0: (3 6 6 6 2 5 3 5 4 3 7 4 3 1 1 5)
1: (2 3 7 5 1 3 4 7 6 5 6 9 5 0 6 3)
2: (8 8 3 4 3 5 3 5 5 4 5 4 2 5 2 6)
3: (7 7 5 6 2 7 3 2 7 6 4 5 3 6 5 3)
4: (3 5 2 6 5 6 4 4 3 3 4 4 5 4 4 5)
5: (4 4 5 6 4 2 3 6 4 2 4 6 3 4 3 6)
6: (2 0 9 5 5 2 6 2 6 7 6 4 3 3 8 1)
7: (6 2 2 5 9 7 4 5 5 6 3 6 7 6 4 5)
8: (5 4 3 4 1 4 2 4 5 7 7 1 2 4 7 4)
9: (4 3 6 6 7 4 2 5 5 4 4 9 4 4 5 3)
10: (1 1 6 5 8 3 7 3 4 3 5 6 4 7 7 3)
11: (5 2 4 6 6 6 4 3 4 7 4 5 5 3 5 4)
12: (5 6 3 7 4 6 4 4 8 6 6 4 4 3 5 3)
13: (1 4 4 6 6 4 7 4 6 7 3 5 4 4 4 2)
14: (6 2 4 4 7 2 4 2 6 7 2 3 5 7 6 4)
15: (3 4 8 7 5 5 3 5 4 2 5 9 7 4 6 3)
16: (5 4 2 4 4 0 2 6 4 5 5 4 3 4 4 5)
17: (1 3 4 4 4 4 8 5 5 5 5 3 6 3 5 3)
18: (4 6 5 3 0 4 7 2 6 7 4 3 6 2 6 3)
19: (6 3 4 3 4 3 8 4 7 7 3 3 5 4 3 3)
20: (5 4 7 5 6 4 2 4 5 4 5 6 5 4 6 5)
21: (6 4 4 5 6 3 1 5 2 3 3 8 4 4 4 6)
22: (5 7 6 4 0 8 3 5 5 6 5 5 3 2 3 4)
23: (0 6 8 7 0 2 7 4 6 3 7 5 6 1 6 2)
24: (7 6 4 3 2 5 3 5 4 4 5 4 4 4 3 6)
25: (4 6 2 4 2 4 3 5 4 7 5 6 4 2 2 5)
26: (3 4 7 4 2 1 6 4 6 4 5 4 4 3 5 4)
27: (5 4 3 7 6 7 5 5 5 5 4 5 5 6 4 4)
28: (6 6 0 2 7 9 5 4 3 3 3 5 6 5 4 8)
29: (4 3 5 3 3 4 4 5 5 6 5 5 3 5 5 4)
30: (3 7 3 3 3 6 7 6 4 3 4 6 4 4 4 5)
31: (6 5 5 3 4 5 6 5 7 5 6 1 6 4 5 6)
32: (7 8 4 5 1 4 2 5 3 0 3 6 4 3 1 8)
33: (9 2 6 6 9 6 0 4 4 2 4 6 4 8 5 7)
34: (4 5 5 6 5 6 3 5 5 2 7 8 3 3 6 4)
35: (9 7 6 5 4 6 1 4 4 4 4 2 6 6 3 7)
36: (4 3 2 3 4 1 3 6 3 6 3 4 4 3 4 6)
37: (3 1 5 4 8 6 6 4 5 3 5 6 4 6 8 5)
38: (5 6 8 6 2 5 4 6 6 4 6 3 5 5 5 3)
39: (6 6 3 1 3 0 4 5 4 7 4 0 4 5 4 5)
40: (2 6 2 5 5 6 9 4 6 3 6 3 3 5 5 3)
41: (7 6 6 4 4 2 0 5 3 5 3 8 4 4 3 6)
42: (4 3 6 3 1 2 8 3 4 8 3 3 6 5 6 2)
43: (3 6 7 5 3 5 4 5 5 3 6 8 4 4 5 3)
44: (6 5 4 5 8 3 4 7 6 3 3 6 5 5 5 5)
45: (7 4 0 4 9 8 5 5 4 8 2 5 6 8 3 5)
46: (4 7 3 4 5 8 6 4 3 5 3 4 3 7 2 3)
47: (3 5 5 3 2 0 6 4 6 5 5 7 4 3 6 3)
48: (1 3 8 5 3 0 2 5 2 2 6 3 3 4 6 5)
49: (5 5 0 3 5 6 5 5 3 6 5 4 3 5 3 5)
50: (2 6 7 5 1 1 5 5 4 4 6 0 6 3 5 3)
51: (3 6 4 3 4 4 6 5 6 3 6 4 4 5 7 3)
52: (1 2 4 4 7 7 9 4 3 4 6 3 5 4 4 5)
53: (7 4 1 4 4 5 2 5 5 7 2 5 6 1 3 7)
54: (6 4 1 5 7 4 6 4 3 3 2 7 5 5 3 7)
55: (8 5 4 4 6 3 0 5 3 2 4 6 4 5 5 8)
56: (3 8 5 3 2 5 7 6 5 4 5 7 5 0 3 4)
57: (5 3 5 4 6 4 5 3 5 5 5 3 3 5 5 6)
58: (2 4 7 5 4 5 8 4 6 4 5 7 2 5 5 1)
59: (3 6 6 5 2 3 4 4 3 4 4 7 6 3 5 2)
60: (6 4 5 4 7 3 2 5 2 4 3 4 4 6 5 6)
61: (4 8 4 5 1 5 7 5 4 4 6 3 3 5 3 2)
62: (1 3 7 5 7 3 7 4 5 4 7 2 4 7 9 1)
63: (2 5 5 4 3 3 7 4 3 4 5 4 5 3 3 4)
64: (5 3 7 5 4 5 4 3 5 6 4 6 7 4 6 4)
65: (8 4 3 5 6 5 3 4 5 6 5 0 3 5 4 7)
66: (4 2 5 6 8 6 3 5 2 3 5 6 6 7 6 5)
67: (4 5 2 3 4 0 4 4 2 4 3 2 3 8 6 5)
68: (4 8 8 6 2 8 4 5 6 4 6 6 6 2 4 3)
69: (3 5 6 5 5 3 6 4 4 0 5 7 6 5 6 5)
70: (3 2 4 6 7 4 4 4 4 3 6 4 2 4 5 5)
71: (7 4 0 5 9 6 1 4 3 6 3 3 5 6 3 6)
72: (4 4 4 6 3 5 4 5 5 5 6 9 3 3 3 3)
73: (3 1 6 5 4 0 7 4 7 5 3 4 6 2 6 4)
74: (3 5 7 5 5 5 7 6 4 7 4 7 4 6 4 0)
75: (6 6 6 5 4 4 2 4 4 4 4 4 4 6 4 4)
76: (3 1 7 6 9 4 5 5 5 5 5 4 7 4 7 5)
77: (5 4 2 2 6 7 6 5 5 9 7 0 5 5 8 3)
78: (5 4 3 6 6 7 6 5 6 5 4 6 5 6 4 4)
79: (6 4 3 7 6 5 3 5 6 4 4 6 4 5 2 5)
80: (5 2 1 6 8 5 3 5 5 3 5 5 3 7 6 6)
81: (3 3 5 7 5 4 4 4 5 4 5 5 5 3 4 4)
82: (6 6 4 7 6 6 2 5 4 3 5 7 4 5 1 6)
83: (8 7 4 3 4 4 3 5 6 4 5 2 4 6 5 5)
84: (3 3 5 6 6 5 6 5 4 6 5 5 5 4 5 2)
85: (2 7 3 2 1 7 7 5 3 3 6 3 4 3 4 6)
86: (4 3 5 5 5 4 4 4 5 3 5 4 4 4 5 5)
87: (3 6 2 3 3 4 5 5 4 4 5 5 3 4 5 4)
88: (7 4 5 6 5 4 2 6 4 3 2 5 8 4 3 8)
89: (5 6 7 5 1 4 1 5 3 5 5 4 3 3 6 4)
90: (5 4 2 2 5 3 7 5 3 4 2 3 5 5 3 5)
91: (1 0 5 5 7 4 8 4 6 5 6 2 5 3 8 5)
92: (2 5 7 2 2 3 6 5 5 6 6 4 5 4 6 2)
93: (6 2 6 2 4 1 3 3 4 7 3 2 8 4 6 5)
94: (3 2 3 4 9 6 3 5 2 4 2 4 8 2 5 9)
95: (3 3 5 3 6 6 5 4 4 6 3 6 6 5 7 4)
96: (4 4 2 4 5 0 5 6 3 4 4 4 3 4 6 5)
97: (4 7 6 4 0 6 5 3 4 8 5 1 6 0 2 4)
98: (6 5 5 4 4 5 1 5 4 6 5 9 4 2 4 5)
99: (6 3 5 5 6 5 1 5 4 5 4 6 6 3 5 7)
100: (3 0 7 6 8 3 7 3 7 5 4 5 7 5 7 4)
101: (3 6 3 6 4 5 4 4 4 3 5 3 3 5 4 4)
102: (4 1 8 7 7 4 4 5 6 4 5 8 6 3 7 5)
103: (4 7 6 5 1 3 6 5 3 5 4 7 4 5 2 2)
104: (6 6 2 1 3 6 5 3 5 7 3 3 3 2 2 6)
105: (3 7 5 5 3 5 7 4 5 3 9 4 1 7 5 2)
106: (3 0 5 5 9 6 5 5 3 4 5 4 6 3 5 8)
107: (5 1 3 5 9 6 5 5 5 2 5 2 4 7 6 6)
108: (5 4 6 4 4 3 5 5 5 7 4 4 7 4 5 4)
109: (3 5 5 7 2 5 7 4 6 5 6 5 3 4 4 1)
110: (1 1 5 4 5 0 8 3 3 4 3 2 6 6 5 4)
111: (4 3 5 5 3 8 4 3 3 5 4 3 5 4 4 6)
112: (7 5 2 2 3 7 5 3 5 8 5 0 3 3 3 6)
113: (5 1 7 6 5 3 4 4 8 4 4 6 6 3 6 5)
114: (2 4 5 4 6 3 3 6 3 1 5 8 4 4 7 6)
115: (6 1 8 4 7 5 0 5 5 4 4 7 4 3 5 6)
116: (6 7 6 4 3 4 4 6 4 4 4 3 6 4 2 6)
117: (5 4 7 3 7 6 3 4 4 3 6 5 6 4 8 7)
118: (5 3 6 4 4 4 3 4 2 5 4 2 7 4 6 7)
119: (4 1 9 5 7 3 5 5 6 4 5 8 6 3 7 4)
120: (5 9 5 5 0 6 3 7 3 2 6 3 4 5 1 5)
121: (5 7 5 5 2 3 5 5 3 4 5 2 3 8 3 2)
122: (3 5 8 7 1 8 5 3 7 5 7 4 2 3 4 3)

(7 3 5 2 6 3 3 3 5 8 3 6 4 5 6 5) 14 29 57
(7 6 7 5 4 4 2 4 3 1 5 5 4 6 6 6) 75 55 20
(5 2 4 5 8 2 5 2 6 7 2 2 5 7 6 3) 14 57 100
(1 4 5 4 3 5 7 6 4 4 5 4 6 4 6 4) 17 63 51
(4 5 1 3 8 6 5 4 2 4 3 9 5 7 7 3) 95 54 66
(9 3 6 6 9 7 0 4 5 2 4 5 4 9 6 6) 33 66 80
(5 9 5 6 0 4 5 7 7 1 7 3 3 3 2 5) 120 0 61
(7 1 4 4 8 1 2 5 3 4 3 3 4 7 5 6) 60 14 57
(3 8 2 4 3 6 6 6 6 4 5 7 3 3 4 4) 30 87 56
(4 7 5 4 5 7 3 5 4 1 7 3 4 3 6 8) 117 86 101
(5 4 3 3 6 7 5 5 5 9 7 0 5 5 7 3) 77 31 112
(3 4 6 7 6 5 7 4 5 3 6 6 2 8 6 2) 58 10 105
(5 3 6 4 4 5 5 5 3 4 2 8 8 4 4 5) 64 95 108
(8 5 4 4 7 4 1 5 2 5 0 7 9 3 4 8) 88 99 21
(5 6 3 3 5 7 7 5 6 6 4 5 5 4 4 4) 78 30 27
(5 3 5 5 5 5 2 5 4 6 6 8 4 3 5 4) 98 9 72
(2 4 9 5 6 8 8 5 8 2 6 8 5 4 7 3) 58 43 119
(3 6 4 5 1 3 7 5 6 7 5 5 4 4 3 2) 109 103 61
(4 4 6 6 5 5 4 5 6 5 4 6 6 3 4 4) 81 64 20
(6 6 3 4 3 5 3 6 4 4 4 7 3 5 4 5) 24 87 2
(5 3 7 3 3 2 3 4 6 6 6 6 3 4 6 2) 29 47 26
(5 4 6 4 2 4 4 5 5 5 4 7 6 3 6 4) 64 59 108
(3 6 8 5 1 2 5 3 5 5 4 7 6 3 6 2) 59 47 26
(7 7 2 6 3 7 2 5 5 3 6 1 2 5 3 7) 2 24 65
(3 5 3 5 3 3 9 4 6 4 4 2 4 6 4 3) 40 17 63
(3 9 8 3 0 3 7 4 5 6 5 0 7 5 4 3) 50 18 92
(1 4 5 2 5 6 9 3 4 5 3 6 7 6 6 2) 95 17 84
(7 4 3 5 6 5 3 4 6 6 5 0 2 6 4 7) 65 57 83
(1 5 3 5 5 7 9 4 6 4 7 3 3 6 5 2) 40 105 51
(5 4 6 4 4 9 3 5 3 5 5 4 4 4 4 5) 111 24 22
(8 4 6 5 7 9 0 4 5 5 3 8 6 4 4 7) 99 115 98
(4 3 3 5 8 7 6 5 4 3 5 0 5 5 4 7) 107 52 106
(4 4 5 6 7 5 3 5 5 4 5 5 5 3 4 4) 81 86 20
(7 6 5 7 5 8 0 6 3 2 6 8 2 5 3 6) 82 34 21
(6 4 1 3 8 8 5 3 3 2 2 6 6 6 5 8) 28 54 7
(2 6 6 2 4 5 8 4 3 3 5 8 3 7 7 1) 58 51 74
(5 3 4 5 8 3 5 7 7 4 4 5 5 6 5 4) 44 78 86
(7 7 5 6 2 6 2 1 7 5 4 4 3 6 4 3) 3 75 12
(7 8 5 3 2 6 3 6 5 4 5 6 5 6 4 4) 24 75 2
(2 5 6 3 1 5 5 4 5 5 6 3 3 4 5 3) 92 29 26
(5 5 4 5 6 6 4 3 5 3 5 7 2 6 6 4) 34 86 78
(6 2 5 2 6 2 3 4 4 6 5 6 3 5 7 4) 29 57 20
(4 1 7 5 4 4 4 3 5 7 1 6 7 4 3 4) 64 108 11
(6 2 8 3 3 5 6 3 6 7 6 0 4 3 7 4) 31 57 108
(7 3 5 4 7 4 5 4 5 6 3 2 6 5 3 6) 57 65 108
(5 6 3 3 1 2 4 5 4 6 5 1 4 4 2 6) 39 24 116
(4 3 5 2 3 4 4 6 2 6 6 1 6 3 6 6) 118 108 31
(5 5 9 5 4 4 2 5 5 4 5 6 5 4 4 4) 20 75 43
(7 7 3 5 4 9 2 5 3 2 3 8 6 4 1 8) 82 32 28
(4 7 7 6 2 8 6 5 6 4 5 8 5 3 4 3) 68 43 56
(6 6 4 5 4 7 6 5 6 3 4 6 5 7 5 4) 78 27 30
(2 6 4 6 2 6 6 5 6 4 6 4 2 4 5 2) 109 61 101
(1 1 7 5 4 0 9 3 7 4 3 6 6 2 6 3) 73 26 100
(5 1 7 5 7 3 5 5 6 5 5 3 7 4 6 4) 76 100 113
(4 7 4 5 5 8 8 7 3 2 5 3 5 7 2 4) 46 30 61
(5 5 0 3 5 5 6 4 5 6 5 1 1 8 4 5) 49 65 57
(5 5 3 6 4 7 4 5 5 3 6 9 4 3 3 3) 72 34 43
(4 4 4 3 4 4 4 6 3 3 3 2 7 6 6 7) 118 60 90
(7 7 6 4 0 2 4 5 5 6 4 0 5 4 2 6) 116 39 24
(5 7 6 8 3 5 2 6 3 3 5 8 5 5 4 3) 43 15 59
(4 6 5 4 5 4 5 5 3 0 6 6 4 5 5 6) 69 114 86
(3 2 5 4 8 4 9 5 4 6 3 5 7 6 4 2) 84 13 95
(4 4 4 7 6 3 4 5 4 1 4 7 4 5 2 6) 5 79 82
(4 4 4 6 1 0 7 4 3 4 4 2 4 7 4 3) 121 67 63
(2 4 3 5 5 5 9 3 4 5 5 2 3 6 6 3) 40 17 52
(2 9 8 3 0 3 6 5 5 6 5 0 6 3 5 3) 50 92 18
(3 5 5 4 5 5 6 5 7 3 7 3 3 5 7 3) 51 40 86
(7 2 5 3 5 1 2 4 5 7 4 2 6 4 6 6) 93 118 108
(2 4 5 2 6 6 6 4 3 3 4 4 7 6 7 5) 95 37 117
(2 3 2 3 5 6 8 3 5 8 6 0 4 5 7 4) 77 17 91
(4 6 0 6 7 8 4 6 2 2 4 5 4 6 2 6) 4 28 82
(6 4 2 2 6 3 5 4 5 7 2 3 6 5 4 6) 90 14 19
(7 5 5 5 7 6 0 5 4 6 4 5 7 3 4 7) 99 88 20
(3 3 4 4 6 6 5 5 4 4 5 4 4 4 6 6) 86 57 70
(5 3 5 4 2 2 4 5 5 6 4 1 5 2 4 5) 108 26 36
(5 3 3 6 4 7 2 4 4 5 5 3 2 4 3 6) 111 101 4
(6 6 2 5 5 5 3 6 3 5 5 4 3 7 3 5) 49 2 101
(4 8 3 7 4 8 4 6 7 3 8 5 5 3 5 5) 12 34 68
(1 4 7 3 4 4 6 3 4 5 5 6 5 4 7 2) 92 95 58
(5 8 1 5 4 8 6 4 4 6 2 4 4 7 2 3) 46 49 27
(2 0 4 5 7 0 2 3 1 3 5 5 2 5 6 5) 70 48 96
(1 5 8 3 3 4 7 3 5 6 5 6 6 4 6 1) 92 58 59
(3 0 9 5 5 1 5 2 7 7 6 4 4 4 9 1) 6 100 73
(6 8 5 4 2 2 3 7 2 3 3 2 5 6 3 6) 116 24 75
(5 6 3 5 3 3 1 5 3 4 5 5 3 6 4 5) 75 16 24
(4 7 8 4 0 4 6 5 4 3 3 4 9 2 2 6) 116 63 56
(4 6 7 5 0 4 4 6 8 4 7 4 3 3 4 3) 38 122 26
(3 1 5 7 6 3 8 3 5 2 5 5 5 7 6 4) 10 100 37
(7 5 6 3 6 7 2 5 3 5 4 6 6 4 4 6) 99 20 98
(4 9 3 4 0 4 5 6 3 6 4 5 5 3 2 5) 25 103 116
(1 4 6 4 2 1 6 5 4 4 5 1 6 4 5 3) 50 26 63
(2 3 6 6 5 4 7 5 5 3 5 6 2 6 4 1) 58 109 84
(5 3 5 5 6 4 1 3 5 6 3 9 4 5 5 3) 9 20 98
(7 5 4 5 6 5 2 6 6 6 6 0 4 5 6 6) 65 83 31
(5 6 1 4 6 5 5 5 3 4 4 2 3 7 2 5) 49 46 101
(5 5 6 5 2 4 4 6 7 5 6 4 5 4 6 3) 38 29 108
(3 5 7 7 1 8 5 3 6 5 7 5 2 3 4 2) 122 109 68
(5 3 5 6 7 3 1 4 2 2 3 7 6 3 5 7) 21 99 55
(2 4 7 5 5 4 5 5 4 3 6 2 4 3 8 5) 86 51 70
(5 3 6 2 5 4 3 4 2 6 4 3 7 2 6 8) 118 93 99
(7 4 4 5 5 5 3 4 5 5 4 0 4 5 5 7) 65 57 83
(8 3 5 4 6 7 1 4 6 7 5 5 3 4 4 6) 99 11 115
(5 7 5 5 3 3 3 5 3 3 5 3 2 7 2 3) 121 75 101
(3 4 4 4 7 7 9 4 6 4 6 5 3 5 5 3) 40 52 78
(4 4 6 4 6 4 5 4 4 7 4 1 8 4 5 4) 108 118 93
(5 4 5 2 7 5 5 3 5 5 6 2 3 5 5 6) 57 86 31
(3 4 2 3 3 3 6 5 4 5 4 5 5 4 5 4) 87 63 29
(6 7 5 4 2 5 4 6 4 4 3 3 6 4 3 5) 116 24 75
(6 0 7 3 6 3 4 3 3 7 2 2 8 5 6 5) 93 118 14
(6 8 4 4 6 7 6 5 7 5 4 2 6 5 3 5) 31 83 116
(6 6 4 7 5 5 2 5 4 4 4 7 4 4 1 5) 82 79 21
(6 6 2 2 5 6 3 5 4 6 5 6 2 5 3 5) 49 2 24
(5 7 5 7 6 5 5 6 3 0 3 6 7 7 4 6) 69 44 82
(0 6 3 6 1 3 9 4 5 5 6 9 3 2 3 0) 109 58 103
(3 5 3 4 4 5 4 6 5 5 4 9 4 4 5 2) 72 43 87
(7 2 5 2 6 7 3 4 4 6 3 5 7 3 5 8) 99 118 117
(3 5 7 4 4 4 6 5 5 7 4 6 4 5 4 0) 74 58 84
(3 2 4 8 6 2 2 5 3 1 5 7 4 4 3 6) 5 21 81
(2 7 6 5 1 4 6 5 4 4 6 4 2 4 2 3) 61 103 63
(4 4 5 4 6 3 4 4 3 3 4 5 5 4 5 7) 86 60 20
(6 8 4 5 4 8 6 2 7 6 4 6 3 5 3 3) 3 46 12
(2 6 9 5 3 4 5 3 3 2 7 5 4 4 5 3) 43 59 63
(2 0 7 5 4 0 8 3 7 5 4 5 8 3 7 3) 73 100 113
(5 5 6 5 6 1 4 6 5 5 2 5 8 4 5 5) 108 44 88
(5 9 5 6 0 6 3 6 3 3 6 3 0 6 1 3) 120 61 121
(6 2 3 4 9 8 4 4 5 7 3 5 5 8 7 4) 7 45 95
(7 4 2 3 6 4 6 6 5 6 4 4 2 8 3 5) 49 90 57
(4 5 8 6 4 5 3 5 4 2 6 6 3 6 6 3) 43 34 20
(3 0 4 4 7 4 9 4 7 4 6 0 4 7 8 4) 91 62 107
(8 3 4 3 4 4 2 3 3 8 2 5 5 7 5 4) 14 60 75
(5 4 6 5 6 1 5 6 5 6 2 6 8 5 5 4) 108 44 64
(2 1 6 5 9 4 5 5 5 5 5 3 7 4 7 5) 76 100 91
(5 6 1 0 3 6 6 4 5 8 4 2 3 2 1 6) 104 112 49
(3 2 4 3 6 2 8 4 4 6 5 0 6 6 5 4) 110 17 57
(6 6 5 5 4 2 4 4 5 6 4 5 3 6 4 3) 75 29 121
(6 3 5 2 5 5 5 5 6 7 4 4 6 4 6 4) 108 95 29
(7 7 1 3 4 4 5 5 8 6 4 3 5 5 5 4) 83 31 12
(5 5 3 1 3 0 5 2 3 7 3 5 4 7 5 3) 67 39 42
(4 2 4 7 7 4 3 4 3 3 2 7 5 6 6 5) 66 9 21
(5 4 3 5 7 7 3 5 3 3 5 0 4 4 3 8) 65 4 111
(6 4 5 3 4 5 6 5 4 6 3 4 6 7 5 4) 108 95 29
(4 8 7 4 0 4 5 3 4 8 4 1 6 0 0 4) 97 18 116
(3 5 7 3 5 4 6 7 7 3 7 5 5 3 7 4) 51 92 43
(5 4 3 3 5 1 4 2 2 5 3 3 4 8 6 4) 67 14 60
(2 7 8 7 2 6 3 5 6 4 7 9 3 3 6 1) 43 68 34
(4 5 4 4 4 4 5 5 3 4 4 1 8 5 6 7) 118 31 108
(2 4 7 6 5 2 5 4 5 3 7 1 3 6 7 4) 62 86 48
(7 9 3 6 2 2 2 5 1 1 4 3 5 5 1 6) 32 120 116
(7 4 4 5 7 2 0 5 2 3 2 8 5 4 3 7) 21 55 41
(5 9 5 5 0 4 6 6 5 2 4 6 6 2 2 5) 56 116 30
(3 6 3 2 1 7 7 6 3 4 6 1 5 3 4 6) 85 30 87
(3 0 9 5 5 1 5 2 8 7 6 4 4 4 8 2) 6 100 73
(3 6 3 4 3 6 6 6 3 4 5 9 3 3 3 5) 30 72 87
(4 4 7 5 4 5 5 5 5 2 5 4 5 4 3 4) 86 81 38
(5 6 7 6 2 4 2 4 5 3 6 4 4 0 4 6) 0 89 24
(0 4 7 7 0 0 6 3 5 4 7 4 3 2 5 1) 23 26 50
(2 5 8 8 4 4 3 4 4 1 4 9 6 4 6 4) 15 43 69
(5 0 5 3 7 6 6 4 5 5 5 5 4 5 7 6) 37 57 95
(3 5 3 6 5 4 5 4 3 1 5 3 2 7 4 5) 101 4 70
(1 4 7 2 2 6 9 3 5 5 6 4 5 5 8 2) 92 17 51
(2 4 6 5 0 4 4 6 6 5 5 7 5 1 6 3) 1 59 43
(6 0 2 1 8 2 6 3 5 9 3 2 5 4 7 6) 14 93 57
(2 5 7 2 4 4 6 3 4 6 4 6 7 3 6 2) 92 59 95
(2 5 9 9 5 3 3 4 4 2 5 9 5 5 6 2) 15 43 9
(3 3 3 4 7 5 7 2 5 4 5 3 3 5 6 5) 57 70 86
(5 5 2 4 6 6 6 5 6 5 5 6 4 4 3 4) 78 27 49
(6 9 5 6 1 4 3 6 4 1 4 7 4 2 1 7) 32 120 116
(4 4 4 5 4 1 6 4 6 5 6 3 3 4 4 3) 26 86 29
(3 0 6 5 8 3 5 3 7 6 5 6 5 4 9 4) 100 76 119
(7 8 1 3 3 3 2 4 4 5 5 2 2 6 3 6) 2 83 24
(8 7 2 6 3 5 0 5 4 5 4 6 2 5 3 5) 2 24 82
(4 2 5 7 5 6 4 4 5 4 4 5 5 3 4 5) 81 86 11
(2 1 5 6 8 5 4 6 2 2 5 3 5 4 3 7) 106 70 66
(5 4 6 5 6 8 5 6 8 3 7 5 4 4 7 4) 34 86 78
(6 3 4 5 3 2 2 3 2 7 4 8 2 7 6 2) 29 75 21
(3 1 6 4 5 0 6 2 3 4 4 3 6 5 5 5) 110 73 86
(5 4 7 5 5 4 6 5 5 3 5 3 4 4 4 5) 86 57 81
(4 7 7 4 2 4 4 4 6 4 6 6 3 5 5 1) 43 38 109
(8 3 8 4 5 2 3 2 6 7 3 2 4 6 6 4) 14 93 57
